m =
[[4671 7587 7841 4799 4694 5551 7609 5234 3880]
 [9053 3709 3185 9243 6282 8769 4179 4167 7832]
 [3094 8706 8199 2312 6003 3762 6223 7488 5193]
 [8925 3376 3924 9109 5880 7860 4803 4048 8218]
 [2152 7574 8614 1387 5922 2405 7022 7883 4694]
 [9318 4806 3717 9615 5804 9273 4471 3667 7590]
 [6228 7416 7393 6487 4445 6593 7212 4302 5031]
 [2804 8263 8864 2106 5564 2958 7030 7329 5061]
 [5241 8674 8473 5066 4608 5318 7103 5232 5577]
 [5316 3305 4126 4665 7604 4919 4186 7349 7280]
 [7599 2724 2986 7436 7140 7201 3904 5629 7742]
 [3867 4910 5818 2928 7336 3438 4837 8102 6926]
 [2932 5496 7488 2753 5622 3412 7618 6845 3642]
 [8576 4504 2710 8582 6914 9190 3418 4848 7410]
 [9096 3980 2851 9123 6678 8950 3553 4504 8210]]
Rows and columns are counted from 1.
(1, 1)	4671
(1, 9)	3880
(13, 1)	2932
(6, 6)	9273
(12, 6)	3438
(2, 2)	3709
(5, 8)	7883
(2, 8)	4167
(13, 4)	2753
(2, 6)	8769
(14, 7)	3418
(8, 9)	5061
(10, 7)	4186
(14, 4)	8582
(15, 9)	8210
(15, 4)	9123
(8, 8)	7329
(14, 2)	4504
(1, 3)	7841
(10, 8)	7349
(4, 1)	8925
(7, 4)	6487
(9, 3)	8473
(1, 5)	4694
(15, 2)	3980
(7, 2)	7416
(7, 1)	6228
(1, 2)	7587
(10, 3)	4126
(6, 3)	3717
(6, 2)	4806
(3, 1)	3094
(13, 3)	7488
(11, 4)	7436

a =
array([[183, 112, 122, 118, 120, 177, 119, 125, 175, 133, 104, 117, 102],
       [131, 182, 122, 125, 181, 148, 127, 119, 109, 115, 178, 181, 144],
       [ 95, 232,  87,  98, 233, 151, 118,  82,  49,  68, 228, 236, 139],
       [105, 176, 158, 162, 170, 108, 161, 156, 108, 147, 179, 170, 177],
       [102, 128, 175, 178, 122,  95, 183, 176, 134, 172, 140, 125, 173]])
Indices start at 1.
(1, 1) = 183
(1, 13) = 102
(5, 8) = 176
(4, 5) = 170
(2, 8) = 119
(4, 1) = 105
(5, 12) = 125
(5, 7) = 183
(3, 4) = 98
(5, 5) = 122
(5, 3) = 175
(4, 7) = 161
(2, 11) = 178
(5, 6) = 95
(2, 5) = 181
(2, 7) = 127
(4, 12) = 170
(5, 13) = 173
(1, 4) = 118
(3, 8) = 82
(4, 13) = 177
(2, 2) = 182
(2, 10) = 115
(2, 3) = 122
(1, 3) = 122
(2, 9) = 109
(1, 5) = 120
(1, 8) = 125
(2, 13) = 144

W =
[[4 3 5 6 5 5 6 8 4 6]
 [3 3 4 4 4 5 5 6 5 5]
 [6 4 7 6 3 7 4 4 5 5]
 [4 7 5 3 6 4 6 6 5 7]
 [4 6 6 3 5 5 5 6 5 6]
 [5 3 4 6 5 3 6 3 6 5]
 [5 2 5 5 6 5 7 4 6 6]
 [7 5 4 8 7 6 5 4 6 4]
 [7 6 7 5 6 7 5 5 6 7]
 [5 6 7 3 4 5 4 4 5 6]
 [4 4 6 5 5 5 6 8 4 6]
 [6 8 7 5 4 6 4 5 5 5]
 [5 6 4 5 5 6 3 5 5 3]
 [6 5 3 7 7 4 7 5 5 5]
 [5 3 5 5 4 6 4 3 6 4]
 [7 5 4 8 7 5 6 5 5 4]]
Rows and columns are counted from 1.
row 1 col 1 -> 4
row 5 col 8 -> 6
row 16 col 10 -> 4
row 6 col 2 -> 3
row 5 col 5 -> 5
row 9 col 3 -> 7
row 12 col 7 -> 4
row 5 col 3 -> 6
row 14 col 2 -> 5
row 11 col 5 -> 5
row 15 col 5 -> 4
row 11 col 2 -> 4
row 13 col 3 -> 4
row 10 col 2 -> 6
row 9 col 9 -> 6
row 15 col 7 -> 4
row 7 col 4 -> 5
row 10 col 10 -> 6
row 16 col 2 -> 5
row 12 col 5 -> 4
row 9 col 7 -> 5
row 1 col 5 -> 5
row 11 col 8 -> 8
row 8 col 8 -> 4
row 11 col 7 -> 6
row 1 col 3 -> 5
row 3 col 3 -> 7
row 4 col 10 -> 7
row 13 col 7 -> 3
row 16 col 8 -> 5
row 4 col 1 -> 4
row 10 col 1 -> 5
row 6 col 9 -> 6
row 10 col 9 -> 5
row 2 col 9 -> 5
row 11 col 6 -> 5
row 7 col 9 -> 6
